Here are some points, each followed by its number:
[ 33  39  25 -46   7 -36  26  73  40   4  17   1 -31  14 -26 -13  -8 -27
  28  13] 0
[  1  -5  11   4   3 -13   0  11  -3  -3  -7  -4  -4   2   4   2  -2   1
  12  -6] 1
[ 15  20 -57  16 -20  86 -38 -55 -70 -34  17  49  56  29  18  -4 -10  36
 -35  42] 2
[ 34  37 -26 -21   0 -27   3  64   2 -27 -28 -15 -23  25 -25 -16 -41 -21
  67  38] 3
[-15   0   3  -1  -4   4  19  17   8  14  18  -5  -6  13  -8   1   1  -4
   1   9] 4
[ 63  -2 -30 -23  -1  36   9 -81 -21 -24 -52  31 -27 -21 -60  53 -60  -8
 -60 -25] 5
[ -2  17  37  36 -15 -68  -9  42  50  74  52 -48 -59   4   1  34  17 -21
  11 -22] 6
[ -4 -14  -3  11  -2   5 -15  -1 -13   7  -1  19   5  -1   9  14  -2   5
  -4   0] 7
[  6  -7  -5  17   1  26   1 -25 -20 -21 -14 -11   3  -8  -6  -2 -16  12
 -32  -6] 8
[-24  49 -73  27 -42  53 -55 -80 -34  11  30  23  35  27  81  19  -4  34
  22  18] 9
[  7 -54  46  71   8 -38 -34  35 -17  24 -26  -8 -40 -35  21  24   7   0
  41 -46] 10
[-27   1  19 -25   2 -19  52  -2  41   6 -27 -37   1  12  -2   6  18  -2
   1 -29] 11
[-10   2  -7   3  -2  -4 -19 -42   1  10  -4  15  13  -6  13  17  13   2
  -9 -11] 12
[ 20  23  -3 -46   9   1   0 -21  21   9  31  39  -6  -9 -16  19  -5 -15
 -16   3] 13
[  6   7 -20  22 -14   1 -22 -27  -4   8 -11  -7   2   0   3   5   2   8
  16  -3] 14
[-24  21 -16  10  -9  40  -2 -28 -23 -17   7   9  28  11   7 -27   6  13
 -40   3] 15
[  3 -36  37  43  10 -23 -20  23  -7  17 -15  -1 -22 -21  10  18 -10   6
  16 -18] 16
[ 39 -12 -14   9   8  -8 -18  16 -11 -24 -13  -2  -9 -16 -10  -6 -13  -6
   6  12] 17
[-48 -11  -5  -2  15  -8  -2  27 -65 -12  13   8  19  17  45 -32  18  -7
  23  31] 18
[ -3 -18  -5   3  10  18 -20  18  -6   1  57  37  -1 -25  16 -25  -6 -23
 -10  32] 19
[  42   48    2 -113   32   -9   75  -74   39  -36  -70   73   19  -27
  -47   24    0   -8  -54  -25] 20
[  4  43  53 -30  13 -26   8  25  41  30  35  12 -37   4  -1  20   1 -19
  -2   4] 21
[ 19  -2  -9  -4   7  39 -11  -1 -14  -9  15  44  -5 -18  -8  12  -2  -7
 -24   9] 22
New points follow, each followed by the numbers of its two nearest points above by angle, seen from the average point of the numbered points, smallest number first.
[ 27 -12   0 -25   9 -16 -76  11  -4   8  48  64 -29 -22   4  24 -13 -23
   7   6] 13 19
[  5   4  -5 -15   3 -14  -1 -28 -10 -10 -47   6  23  19   0  11  -6  13
   7 -14] 12 20
[ -8  21 -25   7 -19  14 -32 -37 -17  17  13   8  14   6   5   8 -12  12
  -4   7] 2 9
[ -2  15 -12  15 -12   1 -12 -32  -3  -9 -28 -26  25  10  27 -18   3  19
  13  -8] 9 14
[  7  19  -6  -6  -7  -6   2 -10  23  18  15 -16 -15  -2  -2   2   9  -7
  -2  -2] 6 21
[ 32  -7  -6  -3   8  15  -3 -50 -13 -10 -33   9 -19 -22 -37  19 -11   9
 -29 -37] 5 8
[ 20   2  -6  -3   2  -2 -14  -1   1   3  15  22   2  -8   3   3  -7  -9
  -1   5] 13 19
[ 15   9   0 -40  14   4  23 -27  13 -24 -24  17  11  -4 -15  11  -7  -8
 -18  -4] 5 20
[  7  23 -16 -14  -7  -9  -7 -13  12  -7  -5 -12   5   4   5 -22   7  -5
  17  11] 3 14
[ 10  27  16 -25  10 -16  15  36  19   6  10  -4 -16  10 -16  -2  -3  -4
  15   2] 0 21
[ 11 -10  17   5  17 -16 -16  26   2  -4  20  12  -7 -10  13  -9  -5  -9
   2  11] 16 19
[  2  -7   9   0  -2  -2  11  20  -3  -3 -16 -21  -9  -2  -8  -8  -1  -1
   3 -10] 1 11
[  2  -7 -41  28 -33  10 -22  22 -39  -2 -24 -31 -35  -9 -50  -8 -11  -4
  87  18] 3 14
[ -2 -14  -6  21 -24   4 -34  19  -3  31  36 -20 -23 -16   3  -2   6 -16
  13  17] 6 19
[  6  -9  22   5  13 -12  14 -10  15  -6 -14 -16  -1  -2  16  15  -6   1
  -1 -27] 1 11
[-10  -4  13 -20  10  -7  20  -4  15   9   1  18   3  -2  16  26   7  -3
 -11 -15] 11 21
